Here are some rows, each followed by its group. Rows of different groups can look alike.
array([0.4, -0.5, -0.1, 0.1, -1.9, 0.1, 1.1, 1.4, 0.7, 0.0, 2.1, 0.2, 1.5, 0.6, -1.1, 1.2, -0.4, -1.6, 1.1, -0.6, -0.8, -1.7, 1.7, -0.6]) q706
array([-0.8, 1.8, -0.5, 0.0, 0.7, -1.3, 1.1, 1.2, 0.7, -1.4, 0.1, 1.0, -0.5, 1.4, 1.1, 0.3, -1.5, 0.3, 1.1, 0.8, -1.0, -0.1, 0.8, 0.0]) q87
array([0.9, -1.1, 1.3, 1.6, 0.7, 1.2, -0.4, -0.1, -1.6, -1.2, -0.2, -1.4, -0.2, -0.1, -1.6, 0.4, -0.1, -0.1, 0.2, -1.1, 1.2, 0.5, -1.2, 0.8]) q500
array([0.4, 1.1, -0.4, 0.2, 0.2, -1.2, -1.8, -0.5, -0.3, 1.0, -0.5, 0.1, -0.2, -0.8, 1.2, 0.6, -1.1, 0.7, -0.1, 0.8, -0.7, 2.1, 0.4, -0.2]) q438
array([1.0, -1.7, 0.9, 0.7, -0.4, -1.4, -0.4, -0.7, 1.2, 0.0, -0.3, 0.0, 0.7, 0.2, -1.4, -0.5, -0.3, -2.1, -0.5, -1.1, 0.3, 0.5, 0.8, -1.6]) q605
array([1.1, -1.2, 1.1, 1.0, 0.8, 1.3, 0.4, -0.6, -1.3, -1.0, -0.4, -1.1, 0.3, 0.6, -1.4, 0.8, 0.4, -0.1, 0.2, -0.3, 1.3, 0.9, -1.0, 1.6]) q500
array([1.5, -0.8, -1.5, -1.3, 0.2, 2.7, 1.7, -0.9, 0.3, 0.6, -0.9, -0.2, 1.8, 2.1, 1.6, -0.7, 1.6, 0.7, -0.2, 0.2, 0.2, 1.2, 0.4, 1.1]) q53
array([0.5, 1.1, -1.3, 0.2, 1.7, 0.4, 0.8, 0.4, 1.9, -0.7, -1.1, 1.5, 0.2, 1.2, -0.2, -1.5, 1.0, 1.6, -0.2, 0.6, 1.5, -1.3, 0.8, -0.3]) q617
array([0.4, 1.5, -0.8, -1.0, -0.1, -0.9, 0.0, 1.4, -1.2, 0.3, 1.2, 0.4, -0.8, -1.3, 0.8, 1.2, -0.7, 0.2, 0.9, 0.3, -0.8, -0.1, -0.5, 0.6]) q788
array([-0.4, 0.8, -1.4, -0.6, -0.7, -0.2, 0.8, 1.4, -1.2, -0.9, 1.4, 1.9, -0.9, -0.4, 0.7, 0.0, -0.8, 0.5, 1.7, 0.2, -1.5, -0.5, -0.1, -0.4]) q788
array([-1.5, 0.1, 1.2, 0.8, 1.0, 0.7, -1.0, 0.5, 0.9, -0.9, -0.8, -1.0, -0.3, -1.5, -0.6, -0.8, 2.5, 1.5, -0.8, -0.6, 1.0, -1.9, -1.8, -0.4]) q645
array([-0.2, 0.4, 0.8, 0.0, -0.8, -0.9, 1.5, 1.1, 0.9, -1.6, 1.5, 0.4, -0.3, 0.9, -1.3, 1.1, -1.4, 0.1, 0.5, 0.3, 0.3, -1.7, 1.5, -0.3]) q706
array([-0.5, 0.7, 1.0, -0.1, -0.6, -1.8, 0.6, 1.1, 1.3, -0.2, 0.8, -1.0, 0.4, 1.2, 0.0, 1.6, -2.1, -0.6, 0.6, 0.6, -1.0, 0.6, 1.5, -0.4]) q87
array([1.3, 0.5, -1.9, 0.5, -0.1, -0.7, -0.9, -1.5, -1.0, 1.1, -1.9, 0.5, -0.4, -0.5, 2.2, 0.3, -0.1, -0.1, 0.8, 0.2, -2.3, 1.1, 0.1, 0.6]) q438
array([-0.1, 1.1, -0.5, 0.6, -1.1, -0.8, 1.3, 1.2, -0.7, -0.3, 2.3, 0.5, 0.3, 0.2, -0.3, 1.7, -0.1, -0.4, 1.3, -1.2, -2.3, -0.6, 0.4, -0.7]) q706
array([-0.3, 1.7, -1.1, 0.2, 0.1, -1.3, 0.2, 1.3, 0.2, 0.5, 0.4, 0.7, 0.7, 0.3, 1.4, 0.0, -1.6, 0.0, 0.1, 0.7, -1.2, 0.0, 1.1, 0.4]) q87
array([-2.0, -0.4, -0.6, -0.8, 0.7, 1.2, 0.2, -0.6, 0.6, 0.3, -1.4, 0.2, -0.2, -0.6, 1.2, -1.8, 2.6, 1.6, -0.4, 0.0, 0.0, -0.4, -1.5, -0.3]) q645
array([0.8, -0.4, 0.1, 1.0, 0.0, 0.6, 0.1, 0.1, 1.0, -0.4, -0.2, -0.5, 0.4, 0.2, -1.1, 0.1, 1.3, -0.4, 0.4, -0.5, 0.3, -1.2, 0.2, -0.3]) q617
array([-2.6, -0.4, 1.2, -0.7, 0.3, 0.6, -0.3, -0.7, 0.6, -0.2, -0.8, -0.3, -0.2, -0.7, -0.7, -1.5, 1.7, 1.4, -0.6, -0.1, 0.7, -0.2, -1.4, -1.1]) q645
array([0.4, -0.4, -0.5, -0.5, -2.0, 0.1, 2.2, 0.6, 0.8, -0.1, 1.1, 0.5, 0.5, 2.4, 0.3, 0.6, -1.1, -0.7, 1.9, -0.4, -1.3, -0.1, 2.6, 0.0]) q706
array([-1.0, -0.6, -0.3, -0.4, 1.0, 0.5, -0.5, -1.2, 0.3, 0.7, -1.1, -0.4, 0.5, -1.2, 0.5, -1.4, 2.5, 1.3, -1.0, -0.3, -0.3, 0.0, -1.7, 0.2]) q645
array([1.4, 1.3, 0.4, 1.5, 1.1, -0.7, -1.5, 0.0, -0.2, 0.3, -0.1, 0.2, 0.8, -0.4, -0.4, 0.5, -1.0, -0.6, -0.5, 0.1, 0.5, 0.1, 0.1, 0.1]) q438
array([-0.7, -2.0, 0.8, -0.2, -1.3, 1.8, 0.9, -0.5, -0.3, 0.0, 0.2, -2.2, -1.3, 0.9, -0.3, 0.4, 0.5, -0.5, 0.3, -0.6, 0.6, -0.5, -0.5, 0.4]) q53
array([-0.4, 0.2, 0.1, 0.4, -0.2, 0.2, 0.7, -0.7, 1.0, -0.4, -0.5, -0.2, -1.1, 1.2, -0.3, 0.5, 0.5, 0.4, 0.5, 0.1, -0.4, -0.1, 0.3, -0.5]) q617
array([0.5, -1.5, 0.7, 0.5, -0.2, 1.6, 0.3, -0.7, -1.6, 0.2, 0.3, -1.0, 0.1, 0.3, -0.6, 0.7, 0.4, -0.3, 0.1, -1.2, 0.7, 0.8, -1.0, 0.7]) q500
array([0.6, 0.0, 0.1, -0.8, -2.0, 0.0, 2.6, 0.5, 1.1, 0.0, 1.3, -0.2, 0.5, 2.7, 0.1, 1.2, -1.0, -0.4, 1.4, -0.5, -1.2, 0.4, 2.4, -0.3]) q706
array([-2.3, -0.6, 0.6, -0.7, -0.2, 0.5, -0.4, -1.5, 0.3, 0.7, -0.9, -0.7, -0.4, -0.6, 0.1, -1.0, 1.6, 1.0, -0.4, -0.5, -0.7, 0.3, -1.3, -0.4]) q645
array([0.5, -0.4, 0.5, 0.3, 0.3, 1.2, 0.2, -0.7, -0.3, -0.8, -0.4, -1.9, -1.0, 0.2, -0.9, 0.0, 0.4, 0.0, -0.3, 0.3, 1.5, -0.6, -1.1, 0.8]) q53
array([0.3, -0.8, 0.1, -1.2, -2.0, 0.6, 1.7, 0.4, 0.6, -0.5, 1.1, -0.4, 1.1, 0.9, -0.6, 1.1, -0.1, -1.6, 1.5, -0.2, -0.5, -0.4, 1.7, -0.2]) q706
array([0.5, 0.5, -0.5, 0.1, 0.2, -1.0, -1.5, -0.1, 1.5, 0.9, -0.2, 1.5, 0.2, 1.2, 0.5, 0.3, -0.8, -0.7, 0.9, 0.2, -1.3, 0.4, 1.5, -0.2]) q438
array([0.1, 0.2, -0.1, -1.2, 1.4, 1.0, 0.2, -1.2, -1.9, 0.2, -0.6, 0.8, -1.0, -0.2, 0.8, 0.9, -0.7, 2.3, -1.3, 1.5, 0.8, 1.7, -0.9, 1.5]) q500
array([1.0, 0.3, 1.3, 1.8, 1.7, -1.2, -1.0, 0.9, 1.2, -0.3, -1.1, -0.1, 0.5, 0.7, -0.5, -0.4, -1.0, 0.0, 0.2, -0.8, 0.8, 0.5, 0.4, -1.1]) q605
array([0.8, 0.3, 0.2, 1.1, 1.4, -1.1, 0.0, -1.0, -0.5, 0.9, -1.7, 0.7, 0.2, 0.4, 0.6, -0.8, -0.1, -0.6, -0.5, 0.6, -0.5, 2.0, 0.0, -0.2]) q605
array([0.8, 0.8, -1.3, 0.1, 0.8, -0.7, -2.0, -0.4, -0.3, 1.1, -1.2, 2.0, -0.1, -1.8, 1.2, -0.2, 0.6, -0.9, 0.7, 0.7, -1.0, -0.6, -0.2, 0.6]) q438
array([0.5, 0.0, -0.9, -0.5, 0.0, 1.8, -0.6, 0.6, 0.0, 0.2, 0.2, 0.3, 1.7, -1.6, 0.1, -1.2, 1.3, 0.7, -0.7, -0.6, 2.4, -1.9, -0.8, 0.2]) q53
array([0.2, -0.9, -0.9, -0.9, 0.0, 0.9, -0.5, -1.1, -1.5, 0.4, 0.3, 1.0, -0.4, -0.9, -0.5, 0.3, 0.9, -0.6, -0.4, -0.4, 0.0, -0.1, -1.3, 0.9]) q500
array([0.0, 0.6, -0.8, -1.5, -0.3, 0.0, 0.5, 0.8, -1.3, 0.4, 1.4, 0.1, 0.5, -0.7, 0.9, 0.2, -0.4, 0.0, 1.0, 0.0, -1.1, 0.5, -0.2, 1.0]) q788
array([-0.6, 1.7, -2.1, -0.3, 0.2, -0.7, 0.4, 1.1, -0.5, 0.9, 0.4, 1.0, 0.6, -0.5, 2.2, -0.5, -0.8, -0.2, 0.4, 0.6, -1.8, 0.6, 0.7, 0.4]) q87
array([1.2, 0.4, -0.7, -0.2, -0.2, 0.4, 1.1, 2.0, -0.2, -0.3, 1.2, 0.4, 1.6, 0.1, -0.5, -0.3, 0.3, -0.6, 1.2, 0.7, 0.2, 0.0, 0.5, 0.2]) q788
array([0.7, 0.7, -1.6, -0.3, 0.8, 1.7, -0.1, 0.4, -0.5, 0.8, -0.2, 1.0, 0.8, -0.6, 0.8, -0.5, 1.5, 1.4, -1.0, -0.2, 0.9, -1.1, -1.1, 0.3]) q53
array([-0.1, -1.7, 0.4, 0.1, -1.7, 2.2, 1.1, -0.5, 0.0, 0.0, 0.1, -2.7, 0.3, 1.3, -0.1, 0.4, 0.9, 0.1, 1.0, -1.1, 0.5, 0.4, 0.1, 0.3]) q53
array([1.2, 0.8, 0.7, 0.8, 0.7, -0.2, -1.8, -0.1, -0.7, 1.5, -1.2, -0.1, 1.9, -0.6, 0.8, -0.8, -0.9, 0.1, 0.5, 0.4, 0.3, 2.6, 0.3, 0.5]) q438
array([1.3, 0.6, -1.7, -1.9, 0.6, -0.4, 1.5, 0.1, -0.2, -1.2, -0.2, 0.7, -0.2, 0.5, 0.4, -0.4, -1.1, 0.4, 0.0, 1.6, 0.1, 0.3, 0.7, 1.3]) q788
array([-2.1, -0.2, 1.4, -0.2, 0.6, 1.0, -1.1, -0.5, 0.4, -0.3, -1.0, -1.3, 0.1, -1.4, -0.5, -1.3, 2.4, 1.1, -0.7, 0.1, 1.0, -0.5, -1.8, 0.4]) q645
array([1.4, -0.4, -1.3, -1.0, 1.4, 1.6, 0.0, -0.7, -1.8, 1.2, -0.8, 1.0, 1.6, -0.7, 1.4, -0.5, 0.5, 0.6, -1.5, 0.6, 0.6, 1.1, -1.0, 1.7]) q500
array([0.2, -0.6, 1.5, 1.2, 0.8, -1.1, -1.1, -0.7, -0.6, 0.3, -1.2, -1.0, -0.6, -1.2, -0.6, -0.1, -0.1, -1.2, -0.5, -0.3, 0.4, 0.8, -0.9, -0.5]) q605
array([-2.4, 0.2, 0.7, -1.1, 1.1, 0.5, -0.2, -0.8, 0.5, 0.2, -1.0, 0.3, -0.1, -1.2, -0.1, -1.6, 2.0, 1.4, -1.2, 0.6, 0.9, -0.2, -1.6, -0.2]) q645
array([1.2, -0.3, 0.5, 1.0, 0.7, -0.4, -1.0, -0.9, -0.3, -0.3, -1.0, -0.7, -0.7, 0.3, -0.5, 0.9, -0.2, -1.6, 0.6, -0.6, -0.3, 0.3, -0.3, 0.4]) q438
array([0.2, -1.2, 0.6, -0.3, 0.0, 0.7, 0.9, 0.0, 2.6, -1.0, -0.1, -0.2, 0.9, 0.9, -1.3, -0.5, 0.9, -0.5, 0.3, -0.1, 1.6, -1.7, 1.1, -0.5]) q617
array([0.7, 0.0, 1.3, 1.6, 0.2, -0.8, -1.4, -0.8, 0.3, -0.2, 0.2, -0.9, 0.0, 0.0, -1.4, 0.9, -0.7, -2.2, 0.2, 0.1, 0.0, -0.3, 0.1, 0.1]) q438
array([-0.4, 0.3, 0.2, 0.3, -1.5, -0.7, 1.8, 1.3, 0.6, -1.1, 2.0, 0.8, -0.5, 2.0, -0.8, 0.8, -1.2, 0.6, 1.3, -0.7, -1.2, -0.9, 1.5, -1.0]) q706
array([-1.1, -0.1, 1.0, -0.4, -1.9, -0.2, 1.7, 0.9, 0.0, -1.6, 1.5, -0.4, -0.8, 0.7, -0.5, 0.7, -1.7, 0.6, 1.2, -0.1, 0.6, -0.4, 1.1, -0.9]) q706
array([-2.7, -1.1, 1.3, -0.4, -0.2, 1.3, -0.4, -0.2, 1.1, 0.4, -0.6, -0.6, 0.8, 0.6, 0.0, -1.9, 1.1, 1.1, 0.3, -0.8, 0.1, 0.2, -0.4, -0.6]) q645
array([0.7, 0.3, -1.4, -1.2, -0.6, -1.1, -0.6, -2.3, 0.5, 1.3, -0.5, 0.8, -0.6, 0.0, 1.2, 0.8, -1.0, -1.0, -0.6, 1.2, -1.3, 0.9, 1.0, 0.3]) q438
array([0.0, -0.4, 0.6, -0.5, 0.4, 0.1, -0.1, -1.1, 0.8, -0.2, -0.8, -1.9, -2.0, 0.3, -0.6, 1.4, 0.4, 0.2, -0.7, 0.5, 0.4, -0.8, -0.1, 0.7]) q617
array([0.1, -0.1, -0.7, -1.2, -0.2, 2.2, 0.0, -0.5, -0.3, 1.0, -0.8, -0.1, 0.5, -0.1, 2.2, -0.3, 1.3, 1.3, 0.5, -0.1, 0.5, -0.8, -0.2, 1.7]) q53
array([-0.4, 0.8, 1.2, 0.0, -1.2, -0.2, 1.8, 0.8, 0.3, -1.5, 1.2, -0.3, -0.6, 1.4, -0.2, 1.1, -1.3, 0.5, 0.8, 1.0, 0.7, -0.3, 1.6, 0.3]) q706
array([0.2, 0.7, -1.1, 0.6, 0.7, 1.3, -0.2, 1.3, 0.9, -0.4, -0.3, 0.9, 0.5, -1.0, 0.3, -0.7, 2.6, 0.2, 0.8, -0.2, 1.2, -2.4, -0.4, -0.5]) q617
array([0.3, 0.6, -1.4, -0.9, -0.5, -0.6, 0.7, 1.3, -1.0, -0.4, 1.5, 1.3, -0.3, -0.9, 0.5, 0.7, -0.4, 0.4, 0.7, -0.5, -1.7, -0.8, -0.1, -0.3]) q788
array([0.0, 0.9, -0.4, 0.2, -1.1, -0.1, 1.3, 1.0, -0.3, -0.2, 1.5, 1.0, 0.9, 0.0, -0.1, 0.5, -0.2, -0.8, 1.1, -0.1, -0.4, -0.8, 1.0, -0.2]) q706
array([0.4, 0.1, 0.6, -0.3, 1.1, -0.3, -0.4, -1.3, -1.3, -1.3, -0.2, 0.2, -2.2, -0.4, -1.5, 1.0, -1.3, 0.8, -1.8, 1.6, 1.1, 0.5, -1.2, 0.5]) q500
array([0.8, -0.3, 0.4, 0.2, 0.6, 1.3, 0.0, -1.2, -2.4, -0.1, -0.6, -0.6, -0.1, -0.9, -0.2, 0.2, 0.0, 0.8, -1.0, 0.5, 1.4, 1.5, -1.5, 1.2]) q500
array([0.9, 0.4, -0.6, 0.0, -0.5, -0.4, 2.2, 1.2, 0.8, -1.0, 0.9, 0.6, 0.4, 1.7, -0.2, 0.7, -0.7, 0.4, 0.9, 0.2, -0.3, -0.7, 1.9, 0.2]) q706
array([-2.7, -0.5, 1.1, -0.6, -0.5, 0.7, -0.5, -1.2, 0.0, -0.5, -1.2, -0.7, -1.5, -1.1, 0.0, -1.0, 1.6, 1.1, -0.6, 0.3, 0.6, -0.5, -1.6, -0.4]) q645
array([-0.1, 1.3, -1.2, -1.0, -0.3, -0.2, 0.8, 1.3, -1.0, -0.2, 1.6, 1.8, 0.3, -1.0, 0.2, -0.1, -0.5, 0.4, 0.3, 0.7, -0.6, -0.4, 0.0, -0.2]) q788
array([0.0, 0.7, -0.4, 0.0, -1.0, -0.4, 1.0, 1.4, 0.2, -0.9, 1.3, 1.6, 0.0, 0.3, 0.1, 0.2, -0.5, 0.2, 2.0, -0.9, -0.9, -1.9, 1.3, -0.2]) q706
array([-1.1, 0.7, 1.3, -0.8, -0.8, -0.9, 0.8, 1.5, 1.9, -0.3, 1.0, -1.0, 0.5, 1.0, -0.3, 1.2, -1.5, -1.1, 0.7, 0.6, 0.3, 0.2, 1.2, -1.0]) q87
array([-0.2, 0.1, -0.9, -0.8, -1.4, 0.8, 1.0, 1.6, -0.9, -0.1, 1.8, 1.1, 1.4, 0.0, -0.1, -1.1, -0.3, -0.2, 1.3, -0.5, -0.2, 0.6, 0.5, -0.5]) q788
array([0.5, 0.2, -0.1, 0.3, -0.4, 0.3, -0.2, 0.8, 1.8, 0.6, 0.1, 0.5, 1.2, 1.4, -0.3, -0.6, 0.1, 1.0, 0.2, -0.5, 0.3, -0.5, 1.7, -0.7]) q617
array([0.1, 1.1, -0.6, 0.1, 0.7, -0.5, 0.0, 0.0, 2.4, -1.8, -0.2, 1.2, -0.8, 0.4, -1.0, 0.3, 0.1, 1.3, -0.7, 0.9, 1.6, -2.0, 0.9, -0.7]) q617
array([-1.2, 0.2, -0.2, -0.7, 0.6, 1.7, 0.9, -0.2, -0.1, 0.0, 0.0, 0.0, -0.3, 1.1, 0.8, -0.5, 0.9, 2.0, -0.2, 0.9, 0.5, 1.1, -0.6, 0.4]) q53
array([0.0, -0.3, 0.2, -1.0, -1.3, -0.1, 1.1, 0.9, -0.2, -0.6, 1.7, -0.6, -0.2, -0.4, -0.9, 1.7, 0.0, -1.2, 0.8, 0.8, -0.7, -0.2, 0.2, 0.2]) q788
array([1.3, 0.5, -1.4, 0.1, 2.1, 0.4, -0.8, -0.8, -2.5, 0.4, -0.8, 1.4, -0.4, -1.5, 0.4, 0.0, 0.9, 0.9, -1.2, 0.7, -0.4, 0.1, -2.1, 1.4]) q500
array([0.3, -0.5, 0.8, 0.3, -0.3, 0.8, -0.3, -0.5, -0.1, -0.5, -0.1, -2.0, -2.3, 0.6, -1.0, 0.8, -0.6, 0.1, -0.9, 0.4, 1.6, -1.4, -0.4, 1.0]) q53
array([-2.2, -1.9, 0.5, -1.6, -0.8, 1.6, -0.1, -1.1, 1.1, 0.8, -1.1, -0.9, -0.2, -0.4, 0.2, -1.9, 1.8, 0.1, -0.7, -0.1, 0.6, -0.1, -0.9, -0.6]) q645
array([-1.9, -0.7, 0.3, -1.1, 0.3, 0.0, -0.5, -1.7, 0.3, -0.5, -0.9, -0.1, -1.0, -1.3, 0.0, -1.1, 1.2, 1.8, -1.3, -0.5, 0.0, -0.5, -1.5, -1.0]) q645
array([-1.1, 0.4, -0.4, -1.6, 1.0, 1.8, -0.6, -0.5, -0.1, -0.9, -1.0, 0.9, -1.4, -0.9, 1.0, -0.6, 0.7, 1.6, -0.7, 1.6, 2.2, -2.0, -0.6, 1.7]) q53
array([0.0, -1.8, 0.5, -0.9, 0.1, 1.5, 0.4, -1.1, -1.5, 0.3, -0.1, 0.2, -0.5, 0.6, 0.1, 0.7, 0.7, 0.3, 0.5, -0.4, 0.3, 1.0, -0.9, 1.1]) q500
Which 5 groups are nearest to each row below, nearest first, going by the distance to the group's nearest row?
array([1.2, -0.5, -0.8, 0.3, -0.4, -0.8, -1.1, -0.5, 1.2, 0.5, -0.3, 0.6, 0.0, 0.4, -0.8, 0.5, 0.2, -2.5, 0.9, -0.5, -1.2, -0.2, 0.7, -0.4]) q438 q605 q617 q706 q788
array([-1.3, -0.6, -0.3, -0.1, -0.6, 1.7, -0.4, -0.4, -0.7, 0.3, 0.1, -0.2, -1.5, 0.0, 0.8, 0.2, 0.9, 1.8, 0.1, -0.3, 0.1, -0.7, -0.8, 0.7]) q53 q500 q645 q617 q788
array([-1.8, -0.9, 0.8, 0.1, 0.4, 0.8, -1.0, -0.9, 0.8, -0.4, -1.4, -1.5, -0.6, -0.7, 0.3, -1.0, 2.1, 1.2, 0.3, -0.8, -0.2, -1.0, -1.3, 0.8]) q645 q53 q617 q500 q605
Which 5 groups are nearest to each row below, nearest first, going by the average distance to the group's rows?
array([-0.4, 0.0, -0.5, 0.0, -2.2, 0.4, 1.2, 1.3, -0.1, 1.2, 2.4, 1.0, 2.0, 1.0, -0.4, -0.6, -0.2, -0.7, 1.4, -1.0, -1.0, -0.1, 1.6, -0.4]) q706 q788 q87 q617 q438
array([0.9, -1.9, 2.5, 2.5, -0.7, -0.8, 0.6, -0.2, 0.7, 0.0, -0.6, -1.4, 0.6, 1.6, -0.8, 0.5, 0.2, -1.4, 0.8, -2.1, -0.2, 1.1, 0.5, -1.4]) q605 q706 q617 q438 q87
Which 4 groups are nearest to each row below, nearest first, going by the distance to the centre of the group?
array([0.9, -0.1, 0.1, 0.2, 0.6, -1.6, -1.3, -0.3, 0.6, 0.9, -0.6, 1.4, 0.5, -0.6, -0.3, -0.9, -0.1, -0.8, -0.9, -0.7, -0.3, 0.3, 0.1, -1.8]) q605 q438 q617 q87
Which 4 groups are nearest to each row below, nearest first, going by the average distance to the group's rows?
array([-0.2, 0.1, 0.4, 0.4, -0.1, 0.1, -0.3, 0.5, 1.9, -0.5, 0.2, 0.3, 0.2, 1.2, -1.1, -0.5, 0.0, 0.7, 0.3, -0.1, 1.2, -0.9, 1.2, -0.5]) q617 q706 q605 q87
array([0.7, 1.0, -0.3, 0.3, -0.2, -1.4, -2.4, -0.8, 0.2, 0.3, -0.3, 0.3, -1.2, -0.8, 0.0, 1.1, -1.3, -0.3, -0.3, 0.6, -0.3, -0.3, 0.4, 0.2]) q438 q605 q87 q788
array([-0.1, 1.4, -1.7, -1.0, -0.3, -0.2, 0.9, 0.3, -1.1, 0.0, 0.7, 2.0, 0.4, -0.5, 1.4, 0.0, 0.0, 1.2, 0.4, 0.7, -1.1, -0.2, 0.7, 0.8]) q788 q87 q706 q438
array([-0.2, 0.9, -0.6, -0.6, 1.0, 2.2, 0.2, 0.4, -0.2, 0.7, -0.3, 0.5, 0.9, -0.2, 1.1, -1.0, 1.6, 1.8, -0.8, 1.0, 2.0, -0.2, -0.6, 1.1]) q53 q645 q500 q617
array([1.2, 0.0, -0.4, 0.7, -0.4, 1.5, -1.1, 0.1, -2.1, 1.5, 0.1, 0.0, 1.4, -1.2, 1.1, 0.0, 0.7, 0.4, 0.5, -1.5, -0.8, 0.7, -1.1, 0.9]) q500 q438 q788 q53
array([-2.4, -0.1, 0.8, 0.6, 0.7, 0.8, 0.1, -0.2, 0.6, -0.5, -0.7, -0.6, 0.0, 0.0, 0.0, -1.3, 2.0, 2.0, 0.1, -0.6, -0.1, 0.3, -1.3, -1.1]) q645 q617 q53 q605
array([-0.1, 0.2, -0.8, -1.7, 0.3, 1.4, -0.1, -1.7, -1.4, 0.9, -1.2, -0.8, -1.7, -1.3, 1.7, 0.7, 0.8, 0.6, -0.9, 1.1, 0.5, -0.6, -1.1, 2.0]) q500 q53 q645 q438
array([-2.3, -0.8, 1.1, -0.4, 0.6, 1.0, 0.3, -0.3, 0.8, -0.3, -1.1, -1.3, 0.1, -0.1, -0.3, -1.8, 1.7, 1.3, -0.5, -0.1, 0.1, 1.1, -1.2, -0.8]) q645 q53 q617 q605
array([-1.7, -0.6, 1.7, -1.0, 0.3, 0.1, -0.5, -1.5, 1.0, -0.5, -1.3, -1.1, -0.9, 0.0, -0.9, -0.4, 0.6, 0.5, -0.8, -0.8, 0.0, -0.4, -0.9, -0.2]) q645 q617 q605 q53
array([1.6, 0.6, -0.7, 0.1, 1.1, 1.3, 0.1, 0.2, -0.2, 0.2, -0.3, -0.5, 1.1, -0.4, -0.2, -0.2, 0.9, 0.5, -1.2, 0.0, 1.4, -0.7, -1.1, 0.7]) q53 q500 q617 q645
array([1.0, 0.4, -0.3, 0.3, 0.6, -1.1, -1.4, -1.1, 0.6, -0.1, -0.5, 0.0, -1.1, 0.4, -0.1, 0.7, -1.3, -0.5, -0.3, 0.4, -0.5, 0.3, 0.6, 0.2]) q438 q605 q87 q617
array([0.8, -1.1, 0.3, -0.8, 0.3, 0.6, 0.6, -2.4, -2.1, -0.2, -0.4, -0.9, -0.7, -0.1, 0.1, 1.2, -0.5, 0.3, -1.2, 0.7, 0.3, 1.0, -1.2, 1.3]) q500 q53 q438 q605
Which 4 groups are nearest to each row below, nearest first, going by the distance to the group's nearest row?
array([0.7, -0.3, 1.2, 1.2, 0.3, -0.1, -0.9, -0.1, 0.7, -0.3, -0.1, -0.2, -0.5, 1.1, -0.9, 1.0, -0.4, -1.4, 0.6, 0.3, 0.7, 0.1, 0.7, 0.1]) q438 q617 q605 q53
array([1.4, -1.0, -0.2, -0.1, 0.9, 1.4, 0.4, -0.7, -1.8, -0.1, -0.5, -0.2, 0.7, -0.1, -0.6, 0.1, 0.3, -0.1, -1.4, 0.0, 1.7, 1.0, -1.2, 1.0]) q500 q53 q438 q605
array([0.2, -1.0, 1.0, -0.1, -0.2, 1.0, -0.4, -0.7, -1.7, 0.2, 0.5, -0.3, -0.2, -0.3, -0.8, 0.4, -0.4, -0.6, -0.9, -0.2, 0.9, 0.3, -1.0, 0.5]) q500 q53 q605 q438
array([0.6, 0.0, -0.2, -0.4, -0.7, -0.2, -0.1, -0.6, 1.4, 1.4, -0.3, 0.7, 1.3, 1.8, 0.6, -0.2, -0.1, -0.6, 0.9, 0.4, -0.2, 2.5, 1.8, -0.8]) q438 q617 q605 q706
array([0.3, -1.1, 0.8, 1.0, -0.3, 0.2, 0.5, 0.7, 2.2, -1.0, 0.6, -0.9, 1.0, 1.3, -1.9, -0.1, 0.8, -0.1, 0.7, -1.4, 0.9, -1.2, 0.8, -1.0]) q617 q605 q706 q53
